One turn sends every row of this set to another row. A few are shown first. Where does it send the rows asked after them?
Q: -111 180 94 4 -130 241 -7 -152 156 139 -111 119 104 42 -168 -47 483 43
 272 51 297 14 369 77 -45 -166 -157 -194 20 -92 28 7 -137
B: -24 126 -16 272 85 233 91 -205 118 222 -97 -203 -4 88 -80 -208 113 12
 100 -160 257 -44 122 151 -124 -135 -184 -37 65 -114 214 144 -182
X: -93 -200 153 -82 -244 200 -26 -167 -123 46 -155 -101 175 4 -169 110 303
 76 115 -96 80 -99 90 201 -172 -17 -146 -92 38 -17 71 88 -157
P: -17 -4 -144 -12 8 83 -19 -223 23 104 -102 -62 226 -118 -25 -191 331 67
 168 -17 43 -92 287 248 7 -93 88 188 87 28 67 73 -213
N: 166 220 -10 -84 -50 3 109 -160 43 112 -106 7 53 147 -288 -57 180 -80 64
 17 395 34 130 -4 66 8 -2 55 -2 41 107 116 -48
M: 155 109 32 44 -304 253 86 -232 158 -68 68 -55 -57 -2 -28 -13 173 6 23
 -102 80 -130 91 17 144 -34 -75 -313 -103 113 145 11 -130
E: -109 26 181 119 -218 142 12 -92 28 -14 -34 176 53 188 -79 -21 185 27 4
 73 96 -233 125 266 -18 -103 1 -208 21 127 108 94 19
U: 32 -216 65 53 -289 289 44 -166 -18 128 -151 71 46 -32 -207 -127 267 93
 212 -160 99 -54 118 214 -218 -72 -62 -229 -101 -38 90 14 -277
G: -133 -106 -86 88 95 175 35 -298 85 130 -78 -66 112 13 70 -154 296 138
 316 7 187 -7 268 137 -69 -47 157 1 33 -130 165 81 -128
V: 24 -70 179 -155 -151 89 37 -265 77 125 -55 57 48 128 172 -155 150 106
 186 -108 307 -103 172 111 121 -143 -11 -237 37 -177 252 13 -133
R: 137 110 136 -192 -335 252 107 -159 119 154 -19 -254 9 100 -30 41 258 -4
 8 -103 150 -61 274 17 91 31 -115 -213 -31 62 219 100 -30
C: 151 -23 70 -87 -274 63 -49 -170 22 85 -152 23 80 -119 -62 12 198 37 133
 30 131 -182 268 286 244 -18 43 -43 78 66 157 -167 -71
S: -126 60 -84 175 -57 200 74 -131 42 -95 -99 -59 -132 -105 40 0 130 36 45
 -16 121 7 263 -39 -48 -78 -32 -17 -82 70 70 88 -322
F: 107 10 -60 60 -140 132 -55 -367 13 39 53 -88 -81 5 -223 -123 86 266 32
 -51 281 -48 369 67 -53 60 -90 -8 58 -104 354 120 -3
Z: 104 269 -25 178 29 277 0 -268 -25 15 -167 -160 124 -25 -345 4 164 34 71
 -71 119 -103 270 179 -9 -32 -61 155 7 -74 127 55 -95
T: 31 49 75 -26 -163 235 -2 -198 109 123 -31 -279 -6 -29 -64 -63 329 -83
 179 -183 212 -79 403 -85 -134 40 -4 188 -1 -46 90 90 -244
K: 143 30 -38 143 -197 23 60 -244 55 -28 66 -113 38 0 -59 -265 28 160 -5
 -40 194 -80 334 188 -93 44 -273 33 137 27 202 5 -41
A: -104 106 22 66 -200 -12 66 -142 184 67 -50 92 89 68 -173 95 416 -92 234
 60 131 -220 168 172 -34 -206 -111 -10 110 35 236 92 -293
D: 114 103 -44 157 24 -5 71 -90 221 -1 -140 -79 -62 154 -167 -102 199 92
 276 -222 306 -86 172 14 135 -75 -144 -135 93 125 96 38 -39
Y: 12 67 224 -85 -328 273 -16 -171 110 299 -23 116 88 126 -215 -130 256 121
 237 -197 117 -211 297 139 -30 -127 -37 -106 60 53 120 123 50

E goes to -> Z
U goes to -> K
C goes to -> T
Where do these go?
M goes to -> P
N goes to -> Q

One turn sends every row of this set to another row. A few are shown first. Where does it send the rows asked after them?
nudig: -123 -55 -4 -308 -51 76 -82 -113 14 28 -14 -13 -120 -43 -139 -42 -155
 -82
mafa: -82 -136 112 -38 6 5 -33 -42 6 15 -23 -71 -128 64 -24 -263 -80 105
nik: -48 103 91 -205 -32 -186 154 15 -57 74 -8 105 -2 216 -58 -57 -77 -94
nula: 64 119 -6 -5 53 -59 0 15 13 78 18 25 246 -171 -51 204 16 -144
kofot: -119 63 98 -151 -63 106 258 21 -20 -62 -63 -128 127 32 -31 -10 -200 26
Sinuv: 44 -36 107 -129 -149 102 -78 -214 19 34 23 5 -172 -98 -131 36 4 21
fov: -106 -48 -49 -147 -32 102 -99 9 -43 -88 1 80 35 -115 -52 79 -135 -265
bori: -66 38 -182 14 50 116 13 47 -105 250 40 -85 -120 -68 -12 81 -120 -84
diz: 52 -66 56 29 -148 124 -81 -96 -23 -74 53 104 -29 -176 -36 165 5 -168
Sel: 55 -13 -89 82 68 -122 104 125 40 -141 84 -23 100 48 47 75 163 100
tum: -67 -1 -117 -114 221 38 -5 66 118 -131 -2 -62 80 -69 -95 -89 -56 -57
kitaz: 105 116 63 -147 36 -139 144 -43 72 67 67 75 -87 109 -131 96 132 75
kez: -124 -130 -114 64 34 48 264 -44 -27 -6 64 -97 81 -31 66 162 -127 -77
molek: -113 -6 35 32 4 -124 158 82 -64 -157 65 176 30 125 -21 -67 -82 -114
Nisis: -16 70 92 -110 -86 -180 182 55 -117 98 -46 -106 96 196 0 -127 20 -16
Dogad: 153 99 36 -99 -17 -150 133 80 3 89 5 -70 89 91 6 90 208 94
reve: 50 -6 3 101 48 -83 151 0 54 -151 132 142 -62 49 -68 123 105 38
dad: 47 236 0 31 -79 245 -49 32 -67 5 -3 39 -31 -89 -15 -81 -150 100
lif: 75 113 126 -219 -90 132 63 -3 106 45 -79 -8 27 109 146 -5 -31 143
pumab: -73 132 -65 13 -6 184 92 35 -94 93 39 -127 -52 -148 -189 29 -182 97
rodi: 31 -19 -168 -42 -94 -19 26 20 -47 -54 -73 -125 217 -226 -90 29 95 -116
tiku: 74 -104 -80 -10 -233 -91 -65 -64 -119 146 -26 -103 114 -162 12 56 129 15
led: -30 -68 -93 -169 -80 49 -33 128 0 -111 -148 -152 84 -112 -67 -195 62 -32
gunar: 56 -83 -84 1 -5 53 59 -76 91 101 62 25 -25 42 258 184 46 64
muso: 44 135 -120 41 -19 157 -98 33 -64 187 -11 65 -96 -33 162 -32 -90 -74
mafad: 7 -144 -8 -120 -209 -27 -122 33 -72 62 -106 -114 -6 -46 33 -181 74 92
Favub: 79 -13 225 79 -163 -65 -32 -89 -92 224 23 11 60 -45 9 33 -25 32
Pavu: -93 -48 -55 63 17 -138 156 75 -119 -142 36 -43 98 152 68 -145 -10 -3

led goes to -> mafad
Pavu goes to -> Nisis
mafa goes to -> Favub
Where do these go?
gunar goes to -> kez
dad goes to -> muso
nudig goes to -> Sinuv
molek goes to -> nik

One turn sends every row of this set to another row. A few are shown first. Where does it send the rows asked after them?
fetu: 231 121 233 -36 24 -186 75 124 76 -154 -70 -75
bobov: 56 -79 -5 92 76 -127 267 135 118 -103 -56 -89
vapom: -51 -23 -34 38 4 97 -16 -157 -117 42 -21 -85
dofi: -46 10 -5 0 -3 103 -49 -176 -122 38 11 -65
sezar: 67 -96 16 -43 92 -122 256 65 191 -35 89 -9
Bige: -16 50 17 66 -18 93 -76 -121 -161 -26 -100 -116
Todaz: -74 21 -21 39 -3 -11 -125 -113 -146 12 6 -84
loke: 18 -21 -12 52 142 -81 206 161 111 -228 -97 -187
tar: 14 58 57 28 -18 101 -73 -165 -150 -6 -56 -86
rebot: -64 29 -17 33 -25 -1 -130 -107 -138 -6 -34 -104
pibe: 130 38 91 90 40 -145 211 160 60 -211 -184 -116
totik: 147 24 112 -170 93 -116 137 -2 161 -69 139 28
kedud: -79 27 -4 49 -11 0 -125 -107 -147 -7 -8 -93
sar: 226 141 213 -164 51 -112 96 8 89 -165 28 8
bon: 118 84 98 9 108 -106 121 146 45 -304 -153 -179
tek: 97 -50 72 99 62 -201 206 194 140 -82 -75 -127
Tinu: 240 148 199 -27 33 -130 113 104 26 -238 -133 -81
zar: 129 -11 119 -104 81 -174 146 63 206 -13 146 -12
remur: 163 106 123 -215 141 -67 63 0 132 -205 79 -43
kuda: -64 47 9 21 -18 -13 -145 -130 -137 -5 -7 -86
Suvi: 173 62 157 67 30 -189 146 180 67 -144 -136 -126
meti: -77 23 -17 26 -9 8 -139 -117 -143 -1 15 -95
pimev: 49 -13 20 -176 177 -75 158 25 198 -132 134 -53
zed: 194 155 177 -124 104 -83 58 77 60 -303 -58 -122
lemi: 214 92 218 -139 40 -177 95 54 118 -63 75 -19
poz: 6 48 47 -13 -4 101 -90 -175 -138 4 -7 -78
Rosuz: -48 -6 -8 88 4 99 -33 -120 -133 7 -75 -120
zibug: -61 33 -5 25 -16 -5 -139 -110 -167 -16 -29 -86
zal: 7 -81 -47 -42 167 -86 224 91 197 -142 44 -115
suv: 94 -84 59 17 81 -194 206 136 185 -6 58 -66

zed goes to -> remur
totik goes to -> sezar
Where do these go?
tek goes to -> Suvi
tar goes to -> poz

